(in the rows, 128 means zero)
One turn or mirror swaps these rows in pairs. Which row does each one swap with?
The rows were stretched afterwards, more along some directions than others.
mag: [122 138 119 108 123 159  83  97 113 126 143 127 130 120 119 129  76 154
  93 136]
suvo: [102 114 115  96 109 150  81 138 113 163 114 134 122 129 114 110 127 143
  85 103]
vir: [159 126 109 124 122 122 108 122 140 136 121 127 124 148 132 137 126 120
 108 133]
Modu: [124 112 105 147 125 142  91 124 113 158 118 122 133 130 133 136 107 127
  75  95]
tazap: [156 132 148 129 109 123 148 121 143 127 129 133 125 108 133 119 104  99
 129 153]
Nuzi: [125 119  87 116 132 124 111 129 122 162 138 127  96 147 111 117 100 148
 104 139]
fosib: [138 127  94 113 123 111 102 142 146 154 113 132 125 142 127 146 135 117
 115 124]
ronel: [159 119 124 104 140 138 140 115 129 113 133 157 118 127 120  86  88 120
 122 152]
dod: [130 119 128  90 148  90 126 117 130 130 138 138 127 124 129 107 130 120
  99 136]
Tasot: [111 117 112 126 104 135  85 115 138 169 147 125 109 143 124  93 126 103
 102 109]
Rekig: [118 101 102 141 131 151  96 113 111 117 131 136 121 157 141  93  95 136
  86 114]
Surol: [129 133 111 120 134 125 150 117 117 102 126 130 109 105 131 118 132 127
 133 145]
mafu: [107 116  86 127 142 106 126 119 126 125 112 157 119 139 118 114 117 119
  79 130]
Mal: [132 140 135 103 145 149 123 106 100 102 138 151 124 113 107 112  91 131
  87 146]
suz: [ 89 112  98 100 135 133  88 113 113 134 152 133 130 141 124 106 137 124
  82 124]
Bef: [120 117 117 159 132 166  96  98 113 131 146 124 133 122 135 113  93 130
  77 109]
Sini: [101 110 100 122 105 152 100 122 129 132 127 138 143 122 150 138  98 129
  79 132]
votu: [119 108 119 124 123 101 128 109 130 106 146 152  97 133 136  98 108 130
 110 157]
Mame: [143 126 133  89 136 143  86 130 113 139 133 111 132 141 127 123 124 140
  93  91]
zesam: [139 120 117 124 143 154  89 149 123 146 115 116 141 117 133 124 105 122
  86 127]
teduf: [126 142 131 109 152 158 102 107 118 138 139 143 149 107 116 112 105 123
  75 121]
sot: [111 103 123  95 115  98 112 124 125 143 128 135 126 133 130 116 130 141
 103 148]
vilaz: [149 136 147  98 117 128 119 130 123 120 139 123 144 108 127 137 119 115
 106 139]
dabe: [134 129 123 114 151  92 144 123 125 130 116 129 113 148 109 122 123 148
 125 161]
Kapa: [ 96 117 119 117 112 124  89 146 116 150 113 120 133 112 118 129 109 152
  73 126]
kefar: [114 133 103 131 140 139  90 132 135 159 141 139  84 135 124  96 106 136
 109 126]
bomat: [141 139 120 133 127 150 125 139 134 118 112 138 128 137 131 122  94 132
 119 148]
bobur: [100 124 106  99  98 141  79 125 114 172 116 126 127 115 104 113 107 142
  71 116]
nik: [112 120 110 118 118 162  91  96 103 144 132 134 115 128 117 101  80 145
  94 101]
vora: [ 94 108  93 121 103 141 103 126 138 146 123 137 122 124 141 133  85 115
  85 143]
Mapat: [119 133 111  83 114 148  90 128 117 175 136 131 129 122 110 108 114 135
  90 133]
sur: [ 90 120 117 119 122 127  72 115 137 151 114 122 121 137 136 119 126 139
  73 114]
nugi: [130 106 111 151 124 152 106 129 116 131 165 129 134 125 141  90  92 125
  77 148]
dopov: [110 138 116 124 119 158  76 136 126 143 139 129  95 139 141 123  99 146
  96 109]
Nak: [145 125 108 105 140 137  96 132 107 124 148  96 135 149 124 128 111 151
  89 111]
zubak: [132 132 127  89 118 129 132 131 126 112 152 147 129 128 123 119 127 117
 114 146]
dedib: [145 153 114 133 146 117 129 131 118 117 145 122 100 124 115 119 109 153
 106 137]
mot: [125 117 100 115 136 129  96 116 101 125 154 106 148 144 115 134 121 146
  82 122]
bir: [152 138 137 127 114 134 131 115 125 146 130 155 115 113 119 105  96 112
 121 156]
fopab: [115 115 127 118  92 149  85 120 129 157 157 150 108 124 131  96 125 112
  89 125]
nopeb: [132 132 112 123 119 168  92  95 105 126 155 122 123 134 114 130  83 134
  81 108]
Dano: [106 111 104 130 109 152 111 110 131 130 137 171 107 105 134  99  94 110
 105 146]
kaz: [128 128 154 118 109 134 119 128 125 116 125 128 133 101 125 117 114 138
 119 159]
bipim: [132 135 116 121 119 150 105 101 120 113 151 158  91 136 118  95  88 130
 129 138]
gev: [120 120 118 137 137 111 141 104 119  96 162 136 100 145 137 116 111 130
 113 149]
sidob: [122 102 108 114 116  95 135 129 125 137 125 146 151 134 116 126 124 126
 106 154]
Rif: [146 130 116 148 134  98 144 119 158 121 140 132 124 139 147 133 121 114
 133 150]
Roseg: [ 99 111  97 124 158 120 103 134 122 134 129 130 113 144 112 113 129 159
 113 142]
nad: [111 123 116 137 122  87 156 116 145 102 125 140 111 122 114 118 113 126
 112 164]
gisa: [139 158 126 120 130 105 118 100 134 122 120 152 135 111 136 114  93 144
 111 154]
Kekud: [144 133 125 121 129 134 109 139 124 156 127 127 163 119 123 117 123 127
  97 158]
bal: [126 126 113 119 141 123  96 146 116 129 134 111 151 138 126 141 109 143
  76 110]
Fim: [136 126  99 103 149 111 126 116 122 148 132 119 111 127 111 128 132 136
 107 139]
Bol: [126 146 116 144 118 122 124 147 144 148 111 136 113 117 123 114 110 109
  96 139]
takif: [126  95 112 142 116 126 108 135 131 149 159 113 140 144 147 128 107 109
 101 128]
mef: [135 115 106  99 128 137 117 146 109 161 132 119 121 135 120 137 133 114
  77 122]
dumaz: [138 125 113 148 134 102 171 113 132 125 140 137 122 119 131 118 107 117
 107 164]
vadas: [111 122 116 116 101 146  58 121 113 148 131 119 135 163 125 145  89 152
  80 116]

dumaz swaps with bipim
nugi swaps with Tasot
Surol swaps with gisa
vora swaps with vir
sur swaps with zesam

